128 stands for zero in the data rows.
In each game, the first row plays the second. By how much does the first row win? 20 means about a draw, 40 a big win and 0 a big loss. Wins can go round in a circle. Each row has two weighted sums of its numbers, A and B, taken from their middle values. A row wins by its A times the other's B, less its B times the other's A.
[120 136 128 127 146 117 113 194 110 111 185 128 111 128 128 111 128 116 128  91 125]
[119 129 141 127 128 119 113 128 129 111 128 146 111 147 109 111 146 122 128 109 115] ~ 19
[149 133 115  89 128 122 123 106 129 129 109 109 129 109 128 129 128 121 128 146 121]
[134 111 143 127 109 121 108 190 110 111 185 146 111 147 128 111 146 118 110 183 129] ~ 6
[ 91 101 124 127 109 108 147 115 110 129 109 128 147 128 128 147 128 102 110 146 126]
[174 124 119  70 128 129 185 110 129 183 109 128 183 109 109 183 128 124 128 128 108] ~ 35
[120 125 121 127 128 117 110 134 110 111 128 109 111 109 128 111 110 116 128  91 137]
[120 123 128 127 128 110 113 122 110 111 128 128 129 128 128 111 128 112 128 109 127] ~ 22
[ 85 143 137 185 128 134 153 116 129 165 109 146 165 128 109 147 146 135 128 109 104]
[118 127 131 127 128 111 113 117 110 111 128 128 111 128 128 111 128 111 128 109 128] ~ 19
[ 95 115 127 127 109 113 139 112 110 147 109 128 129 128 128 147 128 115 110 128 129]
[172  99 131 108 109 111 172 115 110 183 109 128 183 128 128 165 128 117  91 109 135] ~ 20
[110 150 149 146 146 135 120 152 129 129 147 165 129 165  90 129 165 131 146  91  87]
[144 146 154 127 128 120 118 162 129 129 166 165 111 165 146 111 165 122 146 165 150] ~ 6
[145 134 150 127 146 122 114 138 129 129 128 146 111 147 146 129 146 119 128 165 140]
[138 125 155 165 128 217 119 108 219 129 109 146 111 147 146 129 165 214 128 146 143] ~ 19
[ 90 130 129 146 128 119 148 111 110 147 109 128 147 128 109 147 128 118 128 128 121]
[191 167 118  89 165 114 212 121 129 201 109 128 202 109 109 219 110 117 165 146 104] ~ 19
[123 112 145 127 109 114 109 195 110 111 204 146 111 128 128 111 146 112 110 183 129]
[135 128 190 146 128 171 114 156 165 111 147 183 111 184 165 111 183 168 128 165 159] ~ 16
[107  96 125 127  90 108 123 133 110 129 128 128 129 128 128 129 128 112  91 146 126]
[124 115 124 127 128 115 106 112 129 111 109 128 111 128 128 111 128 117 128 128 123] ~ 22
[165 176 107  89 183 118 161 144 110 165 147 109 165 109  90 165 110 112 183 165 101]
[136 116 125 127 128 110 113 106 110 129 109 128 111 128 128 111 128 114 110 128 125] ~ 17
[120 121 148 127 128 131 111 122 129 111 128 146 111 147 128 111 146 132 128 109 122]
[ 83 155 121 108 165 117 156 126 129 165 128 128 165 109 146 165 110 113 146 109 143] ~ 25
[172 105 133  89 109 117 175 106 129 165 109 128 165 128 146 165 128 122 110 128 135]
[128 132 113 127 128 114 110 149 110 111 147 128 111 128 128 111 110 116 128  91 122] ~ 30
[108 156 157 146 146 130 120 156 129 129 166 146 129 147  90 111 146 127 146  91  96]
[142 129 109 108 128 115 117 143 110 111 147 109 111 109 128 129 110 117 128 146 120] ~ 20
[117 134 109 108 128 115 120 118 129 111 128 109 111 109 146 111 110 126 128 109 140]
[ 87 108 116 204 109 172 160 112 165 147 109 109 147 128 146 165 128 164 110 128 147] ~ 15
[110 124 128 127 128 121 108 110 110 111 109 128 129 128 128 111 128 124 128 128 125]
[143 130 142 146 128 125 111 125 129 111 128 146 111 147 146 111 146 128 128 146 150] ~ 20
[127 123 122 127 109 120 113 112 110 111 109 128 111 128 128 111 128 122 128 128 134]
[106 161 160 146 165 123 126 174 129 129 166 165 129 165  90 129 165 122 146  91  81] ~ 23
[131 125 116 127 128 111 113 141 110 111 147 128 111 109 128 111 110 109 128 165 125]
[120 117 124 127 109 115 112 105 129 111 109 128 111 128 128 111 128 119 128 128 130] ~ 20
[144 140 182 165 128 175 124 144 183 129 147 183 129 184 184 129 183 169 128 165 172]
[159 118 125 146 128 114 143 113 110 147 109 128 147 128 128 147 128 121 128 128 128] ~ 28
[148 126 122 127 128 109 128 108 110 129 109 128 129 128 128 129 128 115 128 128 125]
[128 127  91 127 128 121 112 153 129 111 147  91 111  91 128 111  91 116 128  91 136] ~ 19
[163 174  94  89 183 129 140 146 129 147 147  91 147  91  71 147  91 127 165 165  62]
[ 90 131 135 185 128 142 159 118 147 165 109 146 147 147 109 165 128 141 146 128 103] ~ 29
[155 147 145 165 146 136 137 120 129 129 109 146 129 147 165 129 146 139 146 146 160]
[115 101 105 146  90 115 116 131 110 129 128 109 129 109 146 129 110 118 110 146 140] ~ 24
[ 95 108 132 108 109 115 131 103 110 147 109 128 147 128 128 147 128 114 110 128 132]
[139 139 164 146 146 123 120 163 129 129 166 165 129 165 146 111 146 128 146 165 155] ~ 11
[ 97  94 121 127  90 119 137 123 110 147 128 128 147 128 128 147 128 111  91 146 133]
[ 90 149 136 146 146 118 154 120 129 165 109 146 165 128 109 147 128 122 146 109 101] ~ 14
[105 164 154 146 165 124 122 175 129 129 185 165 129 147  90 129 146 120 165  91  87]
[134 119 143 127 109 222 116 110 219 111 109 146 111 147 128 111 146 217 128 146 125] ~ 18
[136 131 176 146 128 168 115 139 165 111 128 165 111 165 146 111 165 164 128 165 146]
[112 157 103  89 165 121 124 151 129 129 147  91 129  91 165 129 110 119 165  91 163] ~ 20
[115 119 128 127 109 114 121 112 110 111 109 128 111 128 128 111 128 109 110 128 130]
[147 140 180 165 146 186 117 131 183 111 128 183 129 165 184 129 183 185 128 146 175] ~ 18
[120 125 106 108 128 128 115 120 129 111 128 109 111 109 146 111 110 134 128 109 129]
[108 165 157 146 165 117 129 174 129 129 166 165 129 165  90 129 165 122 165  91  82] ~ 31
[133 125 126 127 128 111 112 121 110 111 128 128 111 128 128 111 128 110 128 146 131]
[132 123 113 108 128 136 118 114 147 111 109 109 111 109 128 129 110 133 128 146 127] ~ 23
[ 90 105 110 223 109 170 153 112 165 147 109 109 147 109 146 165 110 173 110 128 161]
[ 90 104 121 127 109 114 148 112 110 147 109 128 147 109 128 147 128 114 110 128 133] ~ 24
[134 112 126 108 109 118 112 158 110 111 147 128 111 128 128 111 128 111 110  91 133]
[128 120 126 127 109 112 111 110 129 111 109 128 111 128 128 111 128 113 110 128 129] ~ 19
[121 116 124 127 109 116 114 111 110 111 109 128 111 128 128 111 128 111 128 128 135]
[132 116 115 127 109 115 112 196 129 111 204 109 129 109 128 111 110 118 110  73 117] ~ 23
[181  92 136 127 109 111 184 116 110 183 109 128 165 128 128 183 128 116  91 128 131]
[ 97 117 124 165 109 134 147 108 129 147 109 128 147 128 128 147 128 128 128 128 130] ~ 24
[133 123 120 127 128 113 116 153 129 111 147 109 111 109 128 111 110 108 128 165 120]
[123 127 104 108 128 126 111 135 129 111 128  91 111 109 128 111 110 126 110 109 130] ~ 24
[128 118 126 127 128 109 112 110 110 111 109 128 111 128 128 111 128 114 110 128 121]
[128 115 119 127 128 119 109 113 110 111 128 128 111 128 128 111 128 111 110 146 125] ~ 22
[158 145 112  89 146 122 134 117 129 147 109 109 147 109 109 147 110 122 146 146 104]
[168 187  95  70 183 126 165 156 129 165 147  91 165  91  52 165  91 129 183 165  54] ~ 23
[104 109 125 127 109 116 122 113 129 129 109 128 129 109 128 129 110 117 110 146 130]
[113 149 148 146 146 119 117 137 129 129 128 146 129 147 109 129 146 116 146  91 105] ~ 20
[176 118 125 108 109 114 176 116 110 165 109 128 165 128 128 183 128 115 110 128 136]
[140 143 160 146 146 122 121 168 129 111 166 165 129 165 146 129 146 124 146 165 146] ~ 21
[109 100 132 127 109 118 116 124 110 129 128 128 111 128 128 129 128 112 110 146 118]
[101 134 120  89 128 118 150 105 129 147 109 128 147 128 128 147 128 122 128 128 132] ~ 38
[130 115 125 127 109 107 107 113 110 111 109 128 111 128 128 111 128 113 110 109 131]
[110 174  79  89 165 129 132 171 129 129 166  91 129  91 203 129  73 128 183  91 194] ~ 19
[108  98 122 127  90 114 121 127 110 129 128 128 129 128 128 129 128 109  91 146 125]
[115 133 131 127 128 118 118 131 110 111 128 128 129 128 128 111 128 114 128 109 125] ~ 20
[ 69 160 132 165 146 122 213 115 129 201 109 128 220 128 109 219 128 120 146 109 108]
[105 146 142 165 146 124 131 126 129 129 128 146 129 147  90 129 146 132 146 109  95] ~ 23
[125 117 123 127 109 122 114 109 129 111 109 109 111 128 128 111 128 125 128 109 124]
[142 115 130 108 109 142 111 113 129 129 109 128 111 128 128 129 128 132 110 128 132] ~ 16
[134 115 124 127 109 122 109 102 129 111 109 128 129 128 128 111 128 121 110 128 125]
[108 112 119 108 109 111 123 114 110 129 109 128 129 128 128 129 128 111 110 128 134] ~ 18
[125 111 142 127 109 120 109 182 110 111 185 146 129 147 128 111 146 113 110 183 129]
[129 111 123 127 109 111 112 147 110 111 147 128 129 109 128 111 110 114 110  91 120] ~ 16
[117 117 141 146 128 127 114 116 129 111 109 146 111 147 128 111 146 124 128 109 119]
[171 159 132 127 165 108 156 127 110 165 128 128 165 128 128 147 128 116 165 146 140] ~ 18
[169 134 141 165 146 123 153 109 129 147 109 128 147 128 146 147 128 125 128 146 149]
[173 232  99  70 220 122 188 181 110 183 185  91 183  91  52 183  91 119 220 165  43] ~ 22
[125 116 152 127 109 114 115 184 129 111 185 146 111 147 128 111 146 114 110 183 128]
[ 87 125 124 185 128 152 151 107 147 165 109 128 147 128 128 147 128 155 128 128 123] ~ 17
[178 145 114  51 146 130 177 117 129 165 109 109 183 109  90 183 110 132 146 146  95]
[146 132 185 165 128 220 112 129 219 111 128 183 111 184 165 111 183 213 128 146 163] ~ 31
[133 116 125 127 128 132 112 109 129 111 109 128 111 128 128 111 128 126 128 128 127]
[ 97 104 114 185 109 155 145 106 147 147 109 109 147 128 165 147 110 150 110 128 150] ~ 13
[125 118 123 108 128 112 112 120 110 111 109 128 111 128 128 111 110 115 128 109 131]
[182 147 119  89 146 119 201 121 110 201 109 128 202 128 109 201 128 117 146 128 109] ~ 18
[172 153 135 146 146 112 155 119 110 165 128 128 165 128 128 147 128 109 146 146 134]
[107 124 131 146 128 124 120 110 129 129 109 128 129 128 128 129 128 122 128 128 123] ~ 20
[133 124 183 146 128 179 117 128 183 111 147 183 111 184 146 111 183 176 128 165 151]
[132 111 126 127 109 122 118 104 110 111 109 128 111 128 128 129 128 123 110 128 128] ~ 16
[143 132 141 127 128 127 117 126 129 111 128 146 111 147 146 111 146 124 128 146 141]
[157 127 135 165 128 120 150 107 129 147 109 128 147 128 128 147 128 117 128 146 135] ~ 19
[116 143 150 146 146 124 119 143 129 129 147 146 129 147 109 129 146 127 146  91 102]
[127 123 115 127 109 119 112 119 110 111 109 128 111 109 128 111 128 116 128 146 131] ~ 21
[169 156 136 146 146 116 152 120 110 147 128 128 147 128 128 165 128 118 146 146 126]
[142 123 132 127 128 138 111 115 129 111 109 128 111 128 128 111 128 140 110 128 131] ~ 21
[143 108 138 127 109 115 118 119 110 111 128 128 111 128 128 111 128 116 110 109 134]
[108 103 123 127 109 111 127 111 110 129 109 128 129 109 128 129 128 112 110 146 135] ~ 24
[ 95 129 130 127 128 114 152 103 110 147 109 128 147 128 128 147 128 115 128 128 120]
[113 138  43  70 146 216 116 146 201 111 147  54 111  53 184 111  54 216 146  91 194] ~ 26
[131 122 118 127 109 116 113 113 110 111 109 128 111 128 128 111 128 116 128 128 127]
[140 122 150 146 128 200 115 114 201 129 109 146 111 147 146 129 146 198 128 146 147] ~ 19
[ 87 126 130 185 128 134 157 106 129 147 109 128 147 128 109 165 128 133 128 128 115]
[104 123 129 146 128 123 122 108 110 129 109 128 129 128 128 129 128 121 128 109 120] ~ 17
[182 138 118  70 128 121 182 114 129 183 109 109 183 109 109 183 110 120 128 128 114]
[120  93 100 127  90 115 114 191 129 111 185  91 111 109 146 129  91 122  91 183 150] ~ 18
[190 255 144 146 255 116 200 216 110 201 223 146 202 147 184 201 146 109 255 183 192]
[136 144 157 127 146 126 113 168 129 111 166 146 111 147 146 111 146 120 146 165 148] ~ 20
[123 114 128 108 128 125 109 111 129 111 109 128 111 128 128 111 128 128 128 128 127]
[138 104 103 127  90 115 113 175 110 111 185 109 111 109 128 111 110 116  91  91 124] ~ 19
[100 131 144 146 128 128 123 111 129 129 128 146 129 147 109 111 146 131 128 109 108]
[115 128 137 146 128 141 119 110 147 111 109 146 111 147 109 111 146 134 128 109 113] ~ 20
[143 126 178 165 128 189 116 127 183 129 128 165 129 165 165 111 165 182 128 146 173]
[136 106 114 127  90 118 113 143 110 111 147 109 129 109 109 111 110 118  91  91 117] ~ 20
[137 130  75 108 128 143 111 152 147 111 166  91 129  72 109 111  73 144 128 165 116]
[ 83 164 145 165 165 121 177 120 110 165 128 146 165 147  71 165 146 132 165 109  76] ~ 26
[151 128 121 108 128 117 128 114 110 129 128 128 129 128 128 129 110 119 128 146 121]
[143 138 129 127 146 116 119 130 110 129 128 128 111 128 128 129 128 111 128 146 126] ~ 23
[165 167 116 108 165 111 141 132 110 147 128 109 147 109 109 147 110 114 165 165 107]
[ 87 134 122  89 128 120 148 105 110 147 109 128 147 128 128 147 128 123 128 128 137] ~ 15
[117 138 126 127 128 114 114 148 110 111 147 128 111 128 128 129 128 113 128  91 130]
[131 122 117 127 128 113 107 116 110 111 109 128 111 128 128 111 128 115 128 128 127] ~ 22
[ 97  90 141 108  90 112 148 124 110 129 109 128 147 128 109 129 128 113  91 146 110]
[135 119 123 127 128 115 112 110 110 111 109 128 111 128 128 111 128 112 110 109 128] ~ 14
[153 162 131 127 165 117 130 148 110 129 147 128 129 128 146 129 128 112 165 165 130]
[129 119 131 127 128 112 111 115 110 111 109 128 111 128 128 111 128 117 110 109 124] ~ 20
[133 113 115 127 109 116 116 151 110 111 147 128 111 128 128 111 128 118 110 165 130]
[130 112  95 127 109 125 112 145 129 111 147  91 111  91 128 111 110 130 128  91 123] ~ 21
[120 123 137 127 128 117 108 130 110 111 128 128 111 147 128 111 128 123 128 109 126]
[151 157 130 127 165 113 132 145 110 129 147 128 129 128 128 147 128 108 165 146 141] ~ 27
[137 134 134 127 128 114 120 119 110 111 109 128 111 128 128 111 128 112 128 146 133]
[140 136 159 165 128 214 124 121 201 111 128 165 111 165 165 129 165 210 128 146 158] ~ 17
[122 127 118 127 109 117 112 112 110 111 128 109 111 109 128 111 110 116 128 109 135]
[155 107 134  89 109 124 147 113 129 147 109 128 147 128 128 147 128 129 110 109 138] ~ 16
[124 120 136 127 128 147 114 109 147 111 109 146 111 147 128 111 128 153 128 128 131]
[107 122 127 146 128 129 120 106 129 111 109 128 129 128 128 129 128 126 128 128 127] ~ 22
[125 121 127 127 128 112 118 107 110 111 128 128 111 128 128 111 128 110 128 109 126]
[ 87 125 125 185 128 145 152 107 147 147 109 128 147 128 128 147 128 143 128 128 121] ~ 18
[118 125 107 127 128 111 111 201 110 111 204 109 111 128 128 111 110 115 128  73 127]
[115 121 121 108 128 116 118 107 110 111 109 128 111 128 128 111 128 118 128 128 130] ~ 23
[120 113 184 108 128 193 113 139 201 111 128 183 111 184 109 111 183 204 110 165 115]
[114 127 138 146 128 139 118 112 147 111 109 146 111 128 109 129 146 139 128 109 115] ~ 22
[ 89 157 145 146 146 113 156 124 110 147 128 128 147 128 109 147 146 119 165 109 102]
[143 146 151 146 146 124 116 147 129 129 147 146 111 147 146 129 165 122 146 165 152] ~ 21
[152 155 139 127 146 117 132 132 110 129 128 146 129 128 146 129 146 119 146 165 143]
[166 191  96  70 202 120 161 157 129 165 147  91 165  91  52 165  91 121 202 165  47] ~ 21
[138 110 127 127 109 109 117 122 110 111 109 128 111 128 128 111 128 113 110 109 120]
[135 117 122 127 128 119 116 107 110 111 109 128 111 128 128 111 128 122 110 128 127] ~ 20
[137 116 124 127 128 106 109 108 110 111 109 128 111 128 128 111 128 119 128 128 129]
[102 103 112 204 109 171 145 109 165 147 109 128 147 109 146 147 110 169 110 128 151] ~ 19
[120  96 118 127  90 111 118 134 110 111 128 128 129 128 128 129 128 117  91 165 128]
[115  94 105 146 109 121 120 126 129 129 128 109 129 109 146 129 110 120  91 146 136] ~ 20
[135 119 123 127 109 113 113 107 110 111 109 128 111 128 128 111 128 117 110 128 124]
[107 112 117 165 109 158 131  97 147 129 109 109 129 128 128 129 110 159 110 128 138] ~ 23
[150 121 126 108 128 113 130 110 110 129 109 128 129 128 128 111 128 111 128 128 126]
[110 156 163 146 165 123 130 170 129 129 166 165 129 165  90 129 165 122 165  91  78] ~ 18
[121 136 154 146 146 128 116 136 129 129 147 146 129 147 109 111 146 137 146 109 102]
[175 152 110  70 146 133 185 117 129 183 109 109 183 109  90 183 110 133 146 146  90] ~ 19
[175 138 116  89 146 118 170 113 110 165 109 109 165 128 109 165 128 120 146 146 110]
[109 163 150 127 165 113 119 185 110 111 185 146 129 147 109 129 146 120 146  73  99] ~ 15
[140 124 142 146 128 146 109 114 147 111 109 146 111 147 128 111 146 149 128 128 139]
[117  94 123 127  90 110 125 128 129 111 128 128 129 128 128 111 128 111  91 146 128] ~ 19
[105  99 117 127 109 113 122 121 110 129 128 109 129 109 146 129 110 115 110 128 145]
[123 125 117 127 128 119 111 121 110 111 128 109 111 109 128 111 110 123 128 109 125] ~ 19
[122 118 131 127 109 130 115 110 129 111 109 128 129 128 128 111 128 126 128 128 125]
[131 124 100 108 128 175 114 111 165 111 109  91 111 109 109 111 110 175 128 146 122] ~ 22
[127 119 121 127 109 110 114 111 110 111 109 128 111 128 128 111 128 104 110 128 129]
[105 150 144 146 146 138 129 127 129 129 128 146 129 165  90 129 146 132 146 109  92] ~ 26
[111 128 145 127 128 123 116 120 129 111 128 146 129 147 109 111 146 129 128 109 116]
[ 87 134 136 165 128 124 154 111 129 147 109 128 147 128 109 165 128 124 128 109 113] ~ 18
[110 144 139 146 146 123 120 123 129 129 128 146 111 147 109 129 146 123 128 109 110]
[111  92 127 127  90 110 117 140 110 111 128 128 129 128 128 111 128 114  91 165 130] ~ 24
[179 165 116  89 165 126 187 120 129 183 109 109 202 109  90 183 110 116 165 146  87]
[135 121 131 127 128 105 110 127 110 111 128 128 111 128 146 111 128 113 110 165 127] ~ 23
[129 124 102 127 128 121 110 137 129 111 147 109 111  91 128 111 110 119 110  91 130]
[132 106 128 127 109 117 113 124 110 111 128 128 111 128 128 111 128 114 110 109 121] ~ 17
[108 101 103 146 109 129 117 121 129 111 128 109 129 109 146 129 110 127 110 146 143]
[110 138 139 127 146 111 113 188 110 129 185 128 111 147 128 129 128 105 128  91 120] ~ 4
[184 134 119  70 128 124 185 114 129 183 109 128 183 128 109 183 110 120 128 128 109]
[187 228 146 165 220 116 211 169 110 201 166 146 220 147 203 219 146 113 220 165 196] ~ 18
[145  89 100 127  90 124 116 147 129 111 147 109 111 109  90 129 110 123  91 109 103]
[142 138 142 127 128 116 112 136 129 111 128 146 111 147 128 129 146 116 146 165 133] ~ 25
[139 127 132 127 128 116 120 110 129 129 109 128 129 128 128 129 128 109 128 128 126]
[133 119 140 127 109 122 110 119 110 111 128 146 111 147 128 111 146 123 110 109 127] ~ 21
[ 97 126 118 108 128 120 142 103 129 129 109 128 147 128 128 147 128 117 128 128 131]
[133 131  57 108 128 164 112 171 147 111 166  54 111  53 109 111  54 160 128 165 107] ~ 27
[126 115 120 127 128 111 111 126 110 111 128 128 111 109 128 111 110 112 110 109 127]
[131 116 101 127 109 127 110 124 129 129 128 109 111 109 128 111 110 124 110 109 126] ~ 17
[129 123 121 127 128 112 118 133 110 111 128 128 111 128 128 111 128 110 128 109 125]
[149 124 126 127 128 115 122 113 110 111 109 128 129 128 128 129 128 111 128 146 124] ~ 23
[ 97  99 134  89  90 122 146 117 129 147 109 128 129 128 109 147 128 117  91 146 111]
[181  87 120 127  90 113 192 115 110 183 109 128 183 109 128 183 128 116  91 128 117] ~ 15
[ 99  90 117 127  90 113 136 124 110 147 128 128 129 109 128 129 128 119  91 146 135]
[133 112 119 127 109 107 115 118 110 111 128 128 111 128 128 111 128 115 128 109 120] ~ 20
[160 177 101  89 183 122 147 154 110 147 147  91 147  91  71 147  91 122 165 165  74]
[107 116 121 127 109 125 127 112 129 129 109 128 129 128 128 129 128 120 110 128 127] ~ 17
[132 105 125 127 109 108 112 148 110 111 147 128 111 128 128 111 128 113 110  91 127]
[167 123 123  70 109 148 154 109 147 147 109 128 147 128 128 147 128 143 128 128 121] ~ 23
[103 122 128 108 128 108 127 109 110 129 109 128 129 128 128 129 128 105 110 128 128]
[186 255 122 108 255 114 206 229 110 201 242 109 202 128 109 201 128 119 255 183 108] ~ 24
[136 117 124 127 128 112 112 101 110 111 109 128 111 128 128 129 128 108 128 128 125]
[143 123 147 165 109 217 120 115 201 129 109 146 129 147 146 111 146 219 128 146 146] ~ 19
[118 121 124 127 128 116 122 115 110 111 109 128 111 128 128 111 128 116 110 128 129]
[186 133 131 146 128 112 221 106 110 219 109 128 220 128 128 219 128 113 128 128 133] ~ 20
[135 113 127 127 128 132 116 112 129 111 109 128 111 128 128 111 128 124 110 128 135]
[124 122 107 127 128 121 113 126 129 111 128 109 111 109 128 111 110 113 128 109 123] ~ 22
